Here are some points, each followed by its number:
  -0.20   0.65   0.22   0.35  -0.26  -0.26   0.01   0.15  -0.09  -0.51  -0.28  -1.04   0.69   0.76   0.08   0.93  -0.09   0.16   0.27   0.92  -0.10   0.39 0
   1.11   0.25  -5.47  -2.83   1.08   0.17  -0.24   1.14   0.07  -1.38  -1.16  -2.64  -1.44  -2.47   0.14  -3.04  -1.70   0.52   1.50  -0.21   2.79  -1.73 1
   0.23  -0.67  -0.03   0.33  -0.46   0.46  -0.23   0.96  -0.18   0.90  -0.28  -1.21  -0.92   0.00  -0.44   0.48  -0.53  -0.42   0.01   0.57  -0.37  -0.92 2
   0.36   0.33  -0.03  -0.18   0.05   0.02   0.33  -0.08  -0.65   0.00  -0.58  -0.44   0.02  -0.11   0.07  -0.10   0.33   0.32   0.08   0.68  -0.27   0.43 3
   0.08   0.01   0.19   0.09   0.20   0.00   0.74   0.25  -0.19   0.13  -0.70  -0.56  -0.01  -0.27   0.02   0.10   0.64   0.05  -0.25   0.90  -0.03   0.11 4
  -0.13  -0.11  -0.21   0.28  -0.24   0.13   0.40   0.29  -0.21   0.44  -1.02  -0.61  -0.29   0.76   0.03   0.52   0.45   0.00   0.39   1.01  -0.02  -0.19 5
  -1.71   1.76   1.29  -1.99  -3.23  -4.72   0.67  -6.58   1.52  -1.47   1.31   2.45  -0.71   0.00   2.47   0.22  -4.92   1.18   2.60  -1.65   1.46   1.62 6
   0.30  -0.06   0.35   0.12   0.14   0.01   0.53   0.01  -0.36   0.08  -0.60  -0.54   0.18  -0.32  -0.18   0.06   0.46  -0.06  -0.12   0.86  -0.20   0.00 7
   0.11  -0.40  -0.73   0.33  -0.66   0.43  -0.50   0.56   0.08   0.55  -0.45  -0.36  -1.01  -0.24   0.00   1.35   0.59  -1.06  -0.80   0.84  -0.36  -0.69 8
  -0.78  -0.20   0.27  -0.12   0.12  -0.12   0.45   0.31   0.12   0.29  -0.43  -0.33   0.37   0.00   0.07  -0.45   0.79   0.32  -0.63   0.42   0.02   0.34 9
  -0.07   0.13   0.16   0.06   0.10  -0.03   0.82   0.20  -0.14   0.25  -0.72  -0.61  -0.02  -0.26   0.07   0.21   0.62   0.07  -0.33   0.84   0.00   0.08 10
   0.07  -0.17   0.34   0.00  -0.12  -0.18   0.39   0.18  -0.23   0.00  -0.58  -0.37   0.84   0.00  -0.21   0.00   0.60   0.29   0.17   0.59  -0.21  -0.07 11
   0.56  -0.51   1.08   0.83  -0.62  -0.96   0.51   0.57  -0.03  -0.44   0.89   0.30   0.26   0.63  -0.45   0.54   0.58   0.71   1.11   0.43  -0.60   0.15 12
  -0.87  -0.12   0.48   0.05  -0.09  -0.48   0.83  -0.05  -0.44   0.98  -0.77   0.29  -0.29  -1.20   0.29  -0.31   0.00   0.02  -0.25   0.44  -0.14   0.13 13
   0.23  -0.18   0.50   1.36  -0.92  -1.47   0.09   0.87  -0.10   0.18   0.63   0.81   0.17   0.04  -0.34   0.84   0.89  -0.27   2.35  -0.18   0.16   0.19 14
   0.11   0.15  -2.34   0.74   5.09  -1.44   0.48  -2.18   2.75  -0.03   1.03   1.46   0.63   0.43   1.80  -1.89  -1.48   1.67  -1.92  -2.25  -0.01   0.50 15
   0.31   1.14   1.05   0.55  -0.10  -0.27  -1.08   0.74  -1.18   0.14  -1.00   2.03  -0.83   2.39  -0.10   0.16   0.03   0.75   2.32  -0.58  -0.60   0.53 16
  -0.24  -0.33   0.23  -0.13  -0.13  -0.51   0.57   0.09  -0.01  -0.07  -0.74  -0.58   0.37  -0.27  -0.24  -0.59   0.81   0.10  -0.37   0.55  -0.07   0.03 17
  -0.58  -0.25  -0.09   0.17   0.73   0.65  -0.22  -0.32  -0.01   0.41   0.01   0.02   0.17  -0.14   0.73  -0.51   0.58  -0.30  -0.85  -0.73   0.41   0.09 18
   0.99   1.52  -2.32  -1.95  -1.08   0.81  -1.02   0.58   2.03  -1.17  -0.54  -0.77   1.17  -2.57  -0.07  -1.19  -2.58  -0.46  -1.24  -0.84   3.30  -0.55 19
   0.62  -0.86   1.02  -0.44  -0.30  -0.61   0.21   0.10  -0.36  -0.78   0.58  -0.07   2.09  -0.01  -0.40  -0.40   0.40   1.18   0.30   0.34  -0.75  -0.22 20
   0.25   0.21   0.13  -0.14  -0.93   3.35  -1.74  -0.78   0.96   2.36   2.66  -0.42  -1.91   0.69  -1.36   1.46   0.75  -1.30  -0.12  -2.34  -2.73  -0.29 21
   0.30   0.71   0.52  -0.46  -0.30   0.16   0.11  -0.54  -1.17   0.22  -0.20  -0.49   0.48   0.31   0.12  -0.14   0.51   1.38   0.40   0.17  -0.51   0.78 22
   0.00   0.09   0.22   0.07   0.01   0.08   0.78   0.36  -0.15   0.12  -0.66  -0.54  -0.12  -0.31   0.09   0.17   0.66   0.04  -0.21   0.86  -0.04   0.12 23
  -0.69   1.73  -0.02  -1.01   0.43   1.62  -0.01   0.38  -0.60  -0.40  -1.64   0.10  -1.73   3.05   0.28   0.14   0.14  -0.86   0.01   0.41   0.24  -1.26 24
  -0.05  -0.19   0.11   0.21  -0.08   0.01   0.74   0.31  -0.20   0.00  -0.77  -0.47   0.38  -0.25  -0.08   0.03   0.80   0.20  -0.08   0.75  -0.11  -0.19 25
   0.00   0.07   0.17   0.15   0.11  -0.02   0.76   0.37  -0.14   0.08  -0.73  -0.69  -0.02  -0.30  -0.01   0.16   0.65   0.07  -0.24   0.72  -0.15  -0.03 26
   0.17  -0.38  -0.49   0.25  -0.46   0.41   0.14   0.74  -0.09   0.45  -0.77  -0.73  -0.68  -0.19  -0.29   0.79   0.25  -0.49  -0.61   0.89  -0.17  -0.29 27
   0.36  -0.60   0.83   0.12   0.08   0.01  -0.07   0.25  -0.02  -0.94   0.23  -0.89   0.82   0.43  -0.23   0.01  -0.41   0.92   0.03   0.89  -0.94   0.43 28
   0.07  -0.19  -0.43   0.43  -0.63   0.28  -0.23   0.41   0.04  -0.03  -0.49  -0.26  -0.77  -0.37  -0.05   1.13   0.64  -0.80  -0.57   0.80  -0.24  -0.59 29
   0.17  -0.19  -0.54   0.54  -0.25   0.01   0.08   0.39  -0.13   0.66  -1.42   0.02  -0.25   1.25   0.01   0.47   0.73   0.17   1.21   1.02  -0.27  -0.18 30
  -0.80  -0.55   2.46   0.52  -2.63  -2.33   0.07   1.68  -1.05  -0.97   4.70   2.85  -0.01   0.22  -1.62  -0.13  -1.16   0.72   0.01  -1.40  -2.60   0.00 31
New points follow, each followed by the numbers of its two nearest points above by angle, seen from the average point of the numbered points, nearest first.
   0.02  -0.01   0.13   0.42   0.08  -1.19   0.50  -0.31  -0.68  -1.27  -0.35   0.95   1.89   0.14   0.10  -0.77   0.20   0.00  -1.26  -0.28  -0.01   0.70 -> 20 17
   0.00  -0.11  -0.03   0.70   1.49  -0.07   0.26  -0.42  -0.12  -1.20  -0.56   1.54   0.15  -1.20   0.02   0.35  -0.82  -0.72   0.01   0.80   1.56   0.23 -> 15 19
   0.04  -0.44   1.25   0.30   0.08  -0.93   1.56  -2.37  -0.16  -0.89  -0.40   1.92   1.64  -0.60   0.42   0.33  -0.61  -0.78  -0.22  -0.02  -0.06   0.46 -> 6 20
   0.00   0.20   0.17  -0.01  -0.64  -0.82   0.29   0.86  -0.16   0.26  -0.25   0.87  -0.02   0.14  -0.01   0.53   0.98   0.53   0.81   0.62  -0.05   0.42 -> 14 12
   0.11   0.70  -1.68  -1.09   1.43   0.17   0.08   0.66   1.97  -2.23  -0.93   0.16   0.09   0.00  -0.10  -0.91  -2.29  -1.47  -2.64   0.00   3.54  -0.88 -> 19 1
   0.30   0.40   0.26   0.26  -0.32  -0.54   0.06   0.59  -0.29   0.34  -0.63   0.02  -0.15  -0.31   0.10   0.36   0.72   0.37   0.32   0.00   0.09   0.44 -> 14 23
   0.04   0.88   0.30  -0.35   0.39   0.40   0.27   0.12  -0.61  -0.30  -0.77  -0.27  -0.43   1.05   0.04   0.15   0.03   0.06  -0.17   0.54  -0.10  -0.23 -> 24 5
  -0.49  -0.35   1.30   1.34  -2.25  -2.66  -0.09  -0.43  -0.56  -0.88   1.98   0.02   0.64  -0.79  -0.33   0.42   0.09  -0.05   3.18  -0.27  -0.80   0.18 -> 14 12
  -0.98   0.02   0.57   0.16   3.10   0.09   0.54  -0.20   1.12   0.20   0.65   0.12   0.05   1.22   0.44  -0.07  -0.17   0.54  -1.70  -1.40   0.44   0.00 -> 15 18
   0.00  -0.68   0.35  -0.25   1.41   0.01   1.41  -2.72  -0.90  -1.42  -0.21   2.97   0.02   0.00   0.60  -1.09  -0.32  -0.19  -0.53  -1.48  -0.01   1.09 -> 15 6
  -1.33   0.21   1.13   1.27   0.70  -2.76   1.16  -3.14  -0.21  -0.82  -0.02   4.22   1.21  -1.74   0.13   0.33  -0.58  -1.23   0.01  -1.53  -0.60   0.98 -> 6 13
   0.52  -0.29   0.95  -0.26   0.16   0.07  -0.07   0.31  -0.17   0.01   0.12  -0.69   1.04   0.29  -0.03   0.03  -0.39   0.84   0.03   0.88  -0.80   0.92 -> 28 20
   0.00  -1.20   0.20  -0.68  -0.14  -0.90  -0.20  -0.48  -1.21  -0.73  -0.36   0.68   2.86  -0.33  -0.08  -1.42   0.49   1.39   0.13  -0.73  -0.06   0.56 -> 20 11
  -2.07   0.32   1.99   1.17  -0.97  -3.08   0.16   0.04  -0.62  -1.40   4.53   3.59  -0.07  -0.65  -1.34   0.02  -0.24  -0.45   3.91  -2.24  -1.72   0.71 -> 31 14
  -0.12  -0.47  -0.21  -0.26   0.08  -0.57   0.37   0.04  -0.34  -0.08  -0.90  -0.44   0.69  -0.48  -0.25  -0.74   0.81   0.58  -0.37   0.60   0.08   0.07 -> 17 25
  -0.27  -0.55   1.14   0.27   1.03  -1.46   1.55  -3.29  -0.49  -1.45  -0.39   2.64   2.15   0.00   0.47   0.03  -1.06  -1.09  -0.02  -0.52  -0.11   0.98 -> 6 15
   0.15  -0.34  -0.54   0.47  -0.57   0.34  -0.05   0.56   0.08   0.52  -0.68  -0.49  -0.71  -0.20   0.02   1.06   0.49  -0.71  -0.66   0.00  -0.31  -0.51 -> 8 29
   0.29  -0.43  -0.43   0.23  -0.37   0.49   0.29   0.79  -0.07   0.51  -0.66  -0.85  -0.71  -0.21  -0.21   0.56   0.23  -0.44  -0.63   0.78  -0.17  -0.41 -> 27 8
   0.81   1.55  -3.36  -2.77   0.49   0.01  -1.25   0.68   0.65  -0.03  -0.56  -2.53   0.00  -1.90   0.09  -3.44  -0.58   0.42   1.63  -0.28   0.61  -2.69 -> 1 19
  -0.86  -0.54   2.28  -0.09   0.27   0.01   0.01   1.66  -1.40  -1.12   2.75   0.20   1.28   1.20  -1.20  -0.84  -0.20   0.21   1.04  -0.48  -2.56  -0.05 -> 31 20
   3.57  -1.08  -4.49  -0.01   1.44  -1.59  -1.93   0.57   2.01   0.45   0.44  -0.85  -0.34  -0.82   1.41  -2.70  -2.80  -0.32   5.21  -1.99   2.89   1.70 -> 1 19
   0.44  -0.30  -0.03   0.06   0.08   0.52  -0.27   0.62  -0.46   1.02  -0.09  -1.19  -0.67   0.08  -0.20  -0.22  -0.48   0.16  -0.10   0.32  -0.58  -0.38 -> 2 27
  -0.05   1.74   2.93  -1.26  -0.05   0.73   0.65   0.81  -0.01  -0.06  -0.02   0.80  -1.05   1.41   0.02  -0.85   0.23   0.59  -0.48  -1.81  -1.65   0.44 -> 16 24
  -0.60   0.43   1.84   0.00  -0.83  -1.73  -0.31   0.68  -0.96  -0.26   1.81   2.18  -0.05   0.10  -1.02   0.43   0.02   0.12   1.79  -0.90  -1.19   0.51 -> 31 14
  -1.27  -0.11  -0.03   2.07   2.69  -1.21   0.26  -1.09  -0.14  -1.37   0.64   2.52   1.60   0.19   0.90   0.54  -0.85  -0.87  -1.43  -0.27   1.21   0.44 -> 15 18
  -0.43   1.98   2.19  -1.16   0.66   1.86   0.52  -0.04  -0.01   0.71   0.21   0.35  -0.96   1.45  -0.69  -0.32   0.75   0.56  -0.69  -1.10  -1.37   0.91 -> 21 24
   0.06   0.36  -0.81  -1.01   2.41  -0.10  -0.82  -1.78   0.90  -0.79   0.49   0.76   0.58  -0.24   0.92  -2.36   1.49   1.49  -1.42  -2.45   1.63   1.28 -> 15 18
  -0.34  -0.47   0.03   1.05   0.32   1.34  -1.40  -0.04   0.91   0.50   1.14  -0.63  -0.31   0.28   0.72   1.25   0.73  -0.74  -0.87   0.18  -0.75   0.00 -> 21 8
   1.07   2.57  -2.05  -2.47  -2.47   0.41  -1.69   0.00   3.32  -1.14   0.11  -1.13   0.28  -1.83   0.49  -0.96  -3.03  -0.72  -0.82  -1.75   2.46  -1.27 -> 19 1
   1.11   2.50  -2.22  -2.42  -2.70   0.32  -1.80   0.03   3.15  -1.02   0.05  -1.26   0.02  -1.81   0.68  -1.01  -3.25  -0.84  -0.80  -1.67   2.55  -1.28 -> 19 1
   0.05  -1.25   0.03   0.31   0.68  -0.81   0.01  -0.37  -0.78  -1.16  -0.58   0.66   1.84  -0.14  -0.20  -0.83   0.26   0.11  -0.78  -0.11  -0.01   0.44 -> 20 11
  -1.19   0.19   2.14   1.83   0.08  -0.56  -0.24  -1.77   0.43  -2.54   0.96   2.45   2.18   1.65   1.37   0.31  -0.52  -0.75  -1.84  -0.46   0.76   0.81 -> 6 18
  -0.08   0.77   1.02  -0.07  -0.65  -0.96   0.16   0.70  -0.58   0.19  -0.42   0.02  -0.71  -0.14   0.06  -0.07   0.31   0.13   0.63  -0.01  -0.26   0.46 -> 16 14
  -0.61   0.38  -2.58  -1.10   0.45   1.52  -0.72  -0.81   0.28  -0.74  -0.55  -0.03  -1.72   0.16   1.29  -0.10  -2.24  -1.28  -0.41  -1.23   0.09  -1.71 -> 1 19
